[[123 113 135 139 125 139 121 118 101]
 [125 140 121 127 130 126 132 130 126]
 [129 124 130 135 121 125 108 123 133]
 [120 115 117 142 113 123 136 131 122]
 [125 106 112 139 129 122 126 136 114]
 [121 115 128 136 116 127 127 127 120]]
->
[[123 113 135 139 125 139 121 118 101]
 [129 124 130 135 121 125 108 123 133]
 [121 115 128 136 116 127 127 127 120]
 [125 140 121 127 130 126 132 130 126]
 [120 115 117 142 113 123 136 131 122]
 [125 106 112 139 129 122 126 136 114]]

[[128 126 102 123 126]
 [129 128 153 120 126]
 [133 124 141 135 126]
 [123 130 151 132 132]]
->
[[129 128 153 120 126]
 [123 130 151 132 132]
 [133 124 141 135 126]
 [128 126 102 123 126]]

[[130 124 122 123]
 [101 108 119 135]
 [144 155 130 118]]
->
[[144 155 130 118]
 [130 124 122 123]
 [101 108 119 135]]

[[152 150 107 113 141 148 153]
 [121 111 104 106 151 108 116]
 [152 150 108 114 140 148 152]
 [104 105 146 140 121 107 104]
 [118 109 106 107 150 107 113]
 [127 140 156 151 104 145 132]]
->
[[127 140 156 151 104 145 132]
 [104 105 146 140 121 107 104]
 [152 150 108 114 140 148 152]
 [152 150 107 113 141 148 153]
 [118 109 106 107 150 107 113]
 [121 111 104 106 151 108 116]]

[[132 117 124 127 129 129 129 137 127 132 129 128 128]
 [130 128 128 128 132 129 129 131 127 127 128 129 128]
 [124 150 135 125 112 129 137 103 127 116 141 119 124]
 [130 132 129 127 123 129 131 128 127 127 130 127 128]]
->
[[124 150 135 125 112 129 137 103 127 116 141 119 124]
 [130 132 129 127 123 129 131 128 127 127 130 127 128]
 [130 128 128 128 132 129 129 131 127 127 128 129 128]
 [132 117 124 127 129 129 129 137 127 132 129 128 128]]

[[133 136 109 110 108 137 133 134 109]
 [126 128 108 111 108 130 127 140 108]
 [138 138 148 142 147 137 138 111 147]
 [112 108 139 151 147 106 112 147 143]]
->
[[138 138 148 142 147 137 138 111 147]
 [112 108 139 151 147 106 112 147 143]
 [133 136 109 110 108 137 133 134 109]
 [126 128 108 111 108 130 127 140 108]]
---
[[133 143 128 129 144 118 138 141 111 139]
 [148 130 153 104 127 111 103 106 134 145]
 [110 127 104 152 131 144 153 151 120 112]
 [131 143 125 132 144 120 141 143 111 137]
 [120 113 124 131 113 141 123 120 143 115]
 [115 132 109 147 135 137 151 150 117 119]
 [119 136 113 144 138 132 149 149 114 124]]
->
[[111 139 133 143 128 129 144 118 138 141]
 [134 145 148 130 153 104 127 111 103 106]
 [120 112 110 127 104 152 131 144 153 151]
 [111 137 131 143 125 132 144 120 141 143]
 [143 115 120 113 124 131 113 141 123 120]
 [117 119 115 132 109 147 135 137 151 150]
 [114 124 119 136 113 144 138 132 149 149]]

[[125 127 126 115 132 147 117 138]
 [118 119 142 137 104 126 146 151]
 [156 145 148 122 130 131 107 116]
 [140 107 151 113 130 143 124 120]
 [139 135 126 113 128 123 105 121]
 [128 133 136 133 104 118 141 137]
 [135 143 151 121 109 118 105 116]
 [136 116 143 135 111 120 150 143]
 [156 133 151 113 125 124 133 136]
 [153 145 133 127 126 128 115 137]
 [119 113 141 137 116 147 118 151]
 [118 107 126 124 132 138 150 144]]
->
[[117 138 125 127 126 115 132 147]
 [146 151 118 119 142 137 104 126]
 [107 116 156 145 148 122 130 131]
 [124 120 140 107 151 113 130 143]
 [105 121 139 135 126 113 128 123]
 [141 137 128 133 136 133 104 118]
 [105 116 135 143 151 121 109 118]
 [150 143 136 116 143 135 111 120]
 [133 136 156 133 151 113 125 124]
 [115 137 153 145 133 127 126 128]
 [118 151 119 113 141 137 116 147]
 [150 144 118 107 126 124 132 138]]

[[130 131 134 135 131 128 128 124 119 120 128 114 141 130]
 [142 130 125 133 128 128 137 130 131 128 133 129 122 129]
 [128 128 112 134 138 137 136 128 123 127 128 128 111 134]
 [128 135 129 133 135 141 128 118 116 129 133 128 107 128]
 [134 123 128 123 123 121 137 122 128 128 128 145 129 132]
 [131 137 118 128 144 119 129 128 136 141 125 128 126 128]]
->
[[141 130 130 131 134 135 131 128 128 124 119 120 128 114]
 [122 129 142 130 125 133 128 128 137 130 131 128 133 129]
 [111 134 128 128 112 134 138 137 136 128 123 127 128 128]
 [107 128 128 135 129 133 135 141 128 118 116 129 133 128]
 [129 132 134 123 128 123 123 121 137 122 128 128 128 145]
 [126 128 131 137 118 128 144 119 129 128 136 141 125 128]]

[[137 126 127 136]
 [117 120 129 134]
 [117 133 123 134]
 [143 115 120 138]
 [143 128 137 123]
 [119 123 134 128]
 [127 132 123 120]
 [143 121 106 134]]
->
[[127 136 137 126]
 [129 134 117 120]
 [123 134 117 133]
 [120 138 143 115]
 [137 123 143 128]
 [134 128 119 123]
 [123 120 127 132]
 [106 134 143 121]]

[[145 133 129 118 129 134 121 142 132]
 [126 135 129 110 134 127 116 119 128]
 [125 135 129 110 137 127 114 118 130]
 [107 139 124 114 130 120 112 123 129]
 [140 136 130 110 129 128 126 153 137]
 [125 135 130 111 135 127 116 119 129]
 [139 136 131 110 130 128 127 153 137]
 [138 137 131 110 130 128 126 156 139]]
->
[[142 132 145 133 129 118 129 134 121]
 [119 128 126 135 129 110 134 127 116]
 [118 130 125 135 129 110 137 127 114]
 [123 129 107 139 124 114 130 120 112]
 [153 137 140 136 130 110 129 128 126]
 [119 129 125 135 130 111 135 127 116]
 [153 137 139 136 131 110 130 128 127]
 [156 139 138 137 131 110 130 128 126]]

[[134 114 123 133 124 147 123 126 127 139]
 [135 127 121 123 133 153 123 132 124 134]
 [120 137 122 125 117 132 128 125 128 135]
 [121 138 133 115 125 131 130 137 136 124]
 [129 146 108 132 110 119 133 131 135 145]
 [126 122 115 121 132 143 122 120 124 134]]
->
[[127 139 134 114 123 133 124 147 123 126]
 [124 134 135 127 121 123 133 153 123 132]
 [128 135 120 137 122 125 117 132 128 125]
 [136 124 121 138 133 115 125 131 130 137]
 [135 145 129 146 108 132 110 119 133 131]
 [124 134 126 122 115 121 132 143 122 120]]
